128 stands for zero in the data rows.
Here are some points, each followed by its number:
{126, 109, 121, 141, 148,  91, 114, 118, 159, 140, 168, 142, 118, 152,
 122, 174,  73, 118, 122,  89, 132, 104,  84, 149, 128, 166, 129, 107,
 168, 157, 136, 132, 114, 124, 107} 0
{140, 119,  91, 156, 159,  98,  99, 134, 150, 120, 165, 151, 171, 138,
 179, 125, 140, 144, 147, 140, 140, 132, 172, 101, 148, 155, 106, 118,
 119, 133, 146, 137, 167, 149, 150} 1
{179,  84, 137, 180, 124, 119, 147, 143, 158, 166, 157, 142, 102, 146,
 163, 156, 121, 111, 142, 145, 101, 152, 174, 154, 162, 104, 151, 138,
 128, 158, 154, 116, 175,  90, 128} 2
{175, 136, 129, 152, 126, 121,  64, 142, 131, 115, 170, 123, 143, 136,
 135, 112, 123, 150, 134, 106, 166, 185, 155, 129, 123, 136, 115, 161,
 151, 124, 182, 150, 150, 163,  95} 3
{146, 150, 143,  92, 123, 142, 156, 105, 147, 130, 145, 153,  96, 146,
 138, 133, 103, 138, 114, 112, 129, 102, 111, 151, 109, 119, 136,  72,
 134, 147, 114,  96,  81,  91, 151} 4
{124, 126, 171, 142, 106, 172, 143, 124, 132, 140, 126,  87,  84, 158,
 135, 128, 156, 157, 135,  82,  91, 107,  89, 133, 113, 106, 151, 106,
 149, 127, 149,  68,  45,  83,  74} 5
{144, 161, 163, 129, 101, 125, 148, 109, 121, 163, 115, 125,  87, 161,
 127, 140, 121, 117, 138, 155,  96, 114, 130, 140, 138, 114, 110, 120,
 127, 101, 108, 133, 143, 145, 169} 6
{112, 110, 120, 145, 105, 140, 178, 139, 134, 101, 107, 103, 147, 120,
 148, 126, 164, 123, 117,  93, 123, 117,  84,  94, 134,  90, 142,  81,
 157, 191, 127,  74, 102,  86, 161} 7
{133,  95, 139,  79, 136, 148, 122, 168, 135,  94, 111, 147,  98,  99,
 105,  96, 150, 121, 120, 123, 171, 151, 123, 147, 115, 137, 103, 166,
 133, 134, 104, 187, 140, 166, 106} 8
{136,  85,  65, 167, 160, 115, 127, 160, 107, 101, 159, 137, 183,  94,
 154,  85, 145, 139, 117, 132, 144, 174, 162,  87, 147, 133, 139, 167,
 156, 183, 173, 146, 138, 165, 123} 9
{154, 128, 165, 128, 131, 131, 114, 138, 156, 144, 147, 135, 129, 115,
 145, 102, 134, 132, 119, 144, 137, 110, 125, 149, 115, 127, 129,  97,
 118, 134,  86, 150, 131, 114, 184} 10
{138, 134, 124, 109, 139, 133, 131, 119, 143, 119, 102, 152, 148, 111,
 151, 132, 133, 141, 133, 119, 159, 112, 146,  95, 119, 176,  93,  88,
 128, 126, 125, 121, 138, 131, 133} 11
{168, 140, 148, 115, 127, 139, 160, 110, 118, 153, 117, 170, 127, 143,
 121, 134, 107, 141, 123, 109, 133, 120, 114, 145, 113, 135, 121, 109,
  78, 123, 105, 124, 159,  75, 131} 12
{113, 107, 109, 150, 140,  67, 130, 110, 134, 104, 140, 127, 189, 134,
 160, 140, 136, 123, 138, 142, 128, 104, 119,  79, 148, 141, 128, 111,
 153, 151, 111, 100, 115, 140, 173} 13
{132, 153, 145, 107, 125, 138, 148,  84, 158, 133, 158, 153, 107, 138,
 132, 127, 100, 144, 120, 109, 112,  99, 113, 149, 104, 131, 126,  89,
 150, 135,  97,  89,  89,  88, 154} 14
{ 88, 139,  99, 106, 143,  97,  83, 150, 132, 106, 150,  88, 132, 111,
 110, 123, 143, 142,  99, 147, 130, 144, 171, 129, 132, 111, 108, 141,
 161,  91, 182, 143, 135, 176,  92} 15
{124, 144, 102, 165, 112,  84, 173,  95, 112, 142, 128, 133, 188, 141,
 141, 146, 135, 119, 135, 141,  71, 120, 108,  76, 161, 111, 133,  92,
 157, 174, 115,  99, 170, 123, 197} 16
{107, 146, 180, 100,  71, 142, 104, 173, 120,  86, 108,  79, 142, 126,
 125, 154, 114, 126, 108, 115, 128, 139, 100, 143, 116, 124, 119, 113,
 144, 101, 118, 124, 135, 136, 115} 17
{162, 129, 115,  90, 145, 146, 126, 111, 150, 155, 139, 156, 146, 107,
 121,  85, 142, 158, 134, 134, 113, 122, 145, 144, 109,  86, 122, 106,
 114, 120, 121, 166, 116, 100, 172} 18
{140, 107, 103, 138, 158, 145, 146, 133, 113, 141,  95, 162, 157, 104,
 139, 104, 141, 129, 149, 131, 144, 145, 148, 123, 141, 137, 135, 131,
 104, 153, 143, 155, 149, 114, 113} 19
{129, 127,  70,  95, 126, 118, 132, 104, 125, 123, 133, 167, 157, 102,
 110,  97, 150, 121, 127, 131, 139, 111, 118, 124, 117, 124, 113, 121,
 130, 137,  95, 138, 124, 139, 177} 20
{118, 145, 125,  69, 135, 138, 124, 109, 142, 106, 129, 142, 143,  90,
 146,  90, 128, 124, 129, 139, 142, 146, 155, 115, 111, 133, 125, 116,
 113, 143, 122, 125, 106, 130, 150} 21
{114, 149, 117, 119, 120, 142, 137, 116, 105, 157,  93, 111, 168, 131,
 123, 143, 120, 150, 142, 122,  84, 116, 120,  96, 121, 112, 126,  80,
 138, 141, 143, 144, 125, 117, 148} 22
{ 99, 101, 128, 131, 111, 161, 180, 168, 140, 149, 100,  95,  79, 131,
 115, 143, 144, 119, 103,  86, 140, 119, 117, 168, 143, 141, 105, 137,
 151, 147, 131, 127, 167, 100,  84} 23
{184, 131, 165, 163, 138,  92,  89, 110, 140, 131, 176, 140, 146, 117,
 137,  87, 167, 168, 156, 139, 161, 122, 138, 104, 104, 129, 106, 145,
  88,  92, 106, 129, 140, 125, 177} 24
{116, 146, 178, 113, 103, 158, 144, 129, 147, 115, 119,  70,  89, 145,
 139, 131, 119, 126, 101, 140, 114, 121, 109, 126, 112, 103, 138, 108,
 132, 123, 117,  93,  93, 103, 111} 25
{136, 113, 140, 118, 164, 145, 110, 136, 156, 143, 122, 128, 116, 111,
 138, 108, 155, 116, 137, 149, 126, 137, 128, 135, 124, 129, 146, 146,
  94, 117, 111, 166, 135, 152, 125} 26
{ 91, 118, 127, 126, 114, 139, 135, 139, 150, 117, 123, 111, 132,  79,
 135, 112, 156, 138, 101, 111, 145, 131,  89, 115, 103, 124, 130,  99,
 144, 157, 100, 119, 126, 109, 154} 27
{116, 132, 124, 118, 108, 108, 112, 148, 117,  88, 134, 111, 142, 117,
 112, 122, 158, 139, 125, 107, 182, 143, 128, 100, 127, 142, 108, 162,
 112, 115, 129, 125, 166, 163, 107} 28
{145, 129, 156, 126, 148, 133, 109, 123, 168, 142, 144, 123, 131, 125,
 133, 125, 138, 143, 121, 147, 138, 107, 114, 153, 111, 124, 130, 113,
 116, 123,  87, 150, 129, 124, 180} 29
{ 50, 135, 139, 132,  89, 166, 182, 147, 100, 116,  90,  89,  66, 147,
  96, 167, 156, 138,  72,  52, 152,  98,  79, 174, 124, 123, 114, 108,
 158, 128, 113,  75,  90,  90,  69} 30
{109, 149, 183, 107,  94, 152, 140, 125, 121, 102, 125,  82,  93, 148,
 143, 147, 118, 141, 102, 118, 111, 111,  98, 124, 114,  99, 150, 111,
 131, 124, 114,  96,  97, 108, 114} 31
{141, 148, 168, 130,  82, 108, 157, 134, 140, 118, 124, 124, 111, 162,
 133, 173, 109, 123, 144, 130, 132, 112, 113, 130, 157, 133,  91, 116,
 149, 126,  99,  87, 144, 146, 158} 32
{108, 131, 160, 148, 152, 119, 137, 123,  95, 134,  66, 101, 118, 124,
 121, 117, 142, 108, 146, 209,  92, 104, 106, 119, 141, 155, 182, 145,
 104, 117,  86, 124,  79, 143, 128} 33
{101, 141, 138, 107,  89, 149, 147, 150, 138, 119, 102, 119, 142, 110,
 114, 137, 139, 136, 123, 110, 139, 128, 106, 110, 120, 135, 115, 120,
 146, 122, 107, 141, 126, 140, 128} 34
{112, 136, 156, 127, 117, 155, 148, 149, 131, 144, 121,  92, 119, 140,
 147, 155, 102, 142, 128, 119, 100, 105, 117, 127, 141, 141, 128,  98,
 148, 145, 132, 136, 116, 112,  91} 35
{ 97, 123, 127, 126, 118, 129, 147, 139, 150, 113, 132, 113, 134,  97,
 120, 117, 164, 135, 113, 111, 140, 120,  84, 132, 100, 114, 140, 105,
 154, 167,  98, 128, 132, 109, 151} 36
{110, 166, 122, 100, 137, 148, 107,  74, 131, 139, 102, 146, 163, 113,
 133, 150,  74, 126, 114, 117, 106, 115, 111, 103,  96, 142, 140,  71,
 114, 133, 141, 136,  98,  99, 135} 37
{106, 131, 136, 103, 112, 141, 138, 147, 130, 128,  95, 110, 134, 117,
 112, 125, 153, 138, 132, 124, 134, 120, 100, 119, 113, 127, 121, 102,
 152, 121, 107, 134, 122, 129, 142} 38
{141, 148,  90, 172, 108, 105,  82, 101,  68, 139, 151, 156, 166, 111,
  90, 135,  89, 130, 117, 118, 132, 171, 143, 121, 110, 124, 171, 149,
 116, 106, 204, 106, 117,  98, 123} 39
{128, 145, 153, 104, 113, 138, 125, 137,  94, 116,  74, 108, 141, 131,
 111, 128, 151, 138, 127, 113, 101, 142, 123, 117, 120, 105, 146, 118,
 101,  90, 167, 131, 144, 142,  84} 40
New points follow, each followed by the numbers of its five nearest points above, nearest first.
{132, 106, 118, 141, 139, 116, 111, 110, 152, 142, 166, 138, 121, 145,
 115, 192,  63, 114, 117, 103, 130, 116,  98, 155, 125, 184, 125, 101,
 173, 156, 131, 126, 117, 121, 115} 0 35 14 4 37
{133, 144, 156, 147, 128, 136, 121, 117, 109, 145, 115, 110, 108, 148,
 124, 132, 100, 101, 140, 171,  86, 110, 118, 127, 132, 123, 149, 152,
 107, 107, 100, 161, 136, 138, 146} 6 26 33 29 10
{127, 135, 141, 113, 147, 122, 121, 130, 122, 123, 105, 130, 108, 136,
 136,  93, 142, 128, 162, 149, 123, 117, 150, 143, 136, 152, 101, 154,
 103,  94, 110, 147, 122, 179, 114} 26 6 8 21 38
{109, 148, 150,  75, 121, 115, 108, 110, 124,  96, 120, 131, 145, 102,
 133, 120,  72, 110, 115, 156, 149, 154, 120, 139,  98, 132, 152, 153,
  91, 133, 128, 117, 124, 154, 129} 21 26 34 28 17
{141, 116, 111, 106, 132, 146, 126, 163, 118, 127, 131, 102, 154, 135,
 118, 111, 132, 149, 122, 145, 116, 131, 160, 101, 147,  86, 116, 119,
 166, 110, 168, 183,  98, 174, 119} 15 38 22 34 40
{136, 117, 118, 108, 141, 146, 117, 166, 126, 121, 154, 112, 158, 143,
 126, 103, 125, 157, 133, 130, 110, 135, 146,  99, 136,  99, 122, 116,
 165, 117, 174, 195,  96, 169, 126} 15 22 38 3 34
{117, 127, 129, 169, 121,  89, 133, 105,  78, 101, 102, 121, 128, 167,
  73, 174, 176, 114, 146,  73, 154, 123,  97, 112, 135, 168, 130, 132,
 136, 108, 130,  65, 108, 114,  74} 28 40 38 34 32
{160, 168, 131,  96, 115, 171, 140,  87, 132, 155, 125, 177, 113,  99,
 152, 121,  85, 131, 125, 145, 114, 147, 155, 162, 110, 137, 129, 120,
 104, 107, 140, 119, 138,  96, 162} 12 18 21 4 14
{134, 170, 119,  92, 121, 146, 133,  89, 120, 137, 109, 186, 151, 106,
 138, 162,  67, 135, 142, 107, 121, 126, 124, 126, 100, 161, 131,  79,
 108, 131, 135, 122, 120, 104, 138} 37 12 11 4 14
{120, 103, 132, 136, 122,  99,  88, 153, 145,  87, 166, 103,  99, 132,
 122, 121, 128, 118, 131, 152, 143, 148, 154, 149, 146, 114, 139, 189,
 128, 105, 138, 127, 114, 183,  78} 15 28 3 26 8
{133, 125, 105, 158, 107,  95, 131,  90,  95, 120, 137, 141,  97, 141,
  80, 156, 137,  94, 110,  92, 154, 135, 113, 168, 134, 133, 157, 174,
 138, 113, 132,  81, 140,  79, 102} 39 12 0 23 28
{154, 123,  91, 167, 155,  99, 109, 141, 141, 130, 163, 147, 175, 144,
 163, 120, 137, 145, 151, 133, 139, 133, 175,  88, 145, 152,  87, 111,
 121, 133, 140, 152, 161, 145, 151} 1 11 13 19 24
{116, 138,  68, 129, 133,  60,  53, 126, 125,  79, 196, 104, 211, 114,
 103, 113, 157, 182, 109, 121, 177, 133, 146,  73, 115, 135, 126, 124,
 168,  86, 164, 119,  93, 144, 149} 15 28 13 1 3
{112, 102, 133, 145, 128, 101,  76, 141, 146,  94, 172, 105,  94, 146,
 130, 118, 126, 112, 119, 157, 148, 144, 153, 147, 145, 110, 141, 179,
 127,  95, 131, 145, 122, 161,  83} 15 26 3 28 8
{157, 143,  73, 179, 157,  85,  71,  97, 115, 126, 205, 143, 161, 121,
 149,  84, 153, 141, 115, 130, 147, 151, 184, 128, 136, 112, 123, 147,
 132, 122, 175,  88, 161, 115, 141} 1 3 39 9 24
{153, 127,  95, 157, 159, 119, 107, 138, 113, 131, 120, 161, 127, 101,
 134, 103, 147, 134, 128, 127, 172, 161, 175, 148, 120, 159, 100, 169,
  89, 121, 150, 158, 215, 112, 100} 19 28 1 3 26
{141, 185, 147,  74, 122, 167, 149, 119, 110, 100,  72, 145, 144, 117,
 136,  91, 142, 152, 146,  97, 153, 142, 111,  95, 103, 167, 101,  90,
 131, 116, 138, 124, 100, 140, 116} 11 34 38 21 40
{161, 125, 118, 132, 114, 100, 160, 144,  88, 115, 129, 151, 156, 147,
 122, 112, 160, 146, 146, 119, 137, 135, 138, 103, 147, 118,  97, 136,
 115, 119, 127, 122, 152, 146, 144} 28 19 20 11 38
{136, 129, 150, 125, 161, 119, 126, 134, 132, 131, 110, 125, 103, 138,
 122,  88, 151, 133, 157, 149, 124, 113, 147, 126, 133, 139,  92, 148,
 104,  98, 114, 163, 129, 163, 113} 26 6 8 29 38
{106, 125, 130, 116, 128, 149,  89, 155, 124, 159, 114, 120, 136,  97,
 124, 130, 117, 121, 133, 145, 102, 140, 146, 130, 129, 135, 136, 135,
 112,  98, 151, 190, 193, 146,  97} 26 40 19 15 34
{134, 115,  91, 167, 128, 104,  98, 119,  97, 122, 124, 112, 135, 145,
 116, 183, 120, 116, 117, 137, 105, 134, 159, 124, 172, 112, 181, 129,
 147, 124, 197,  89, 111,  95,  77} 39 40 35 2 15
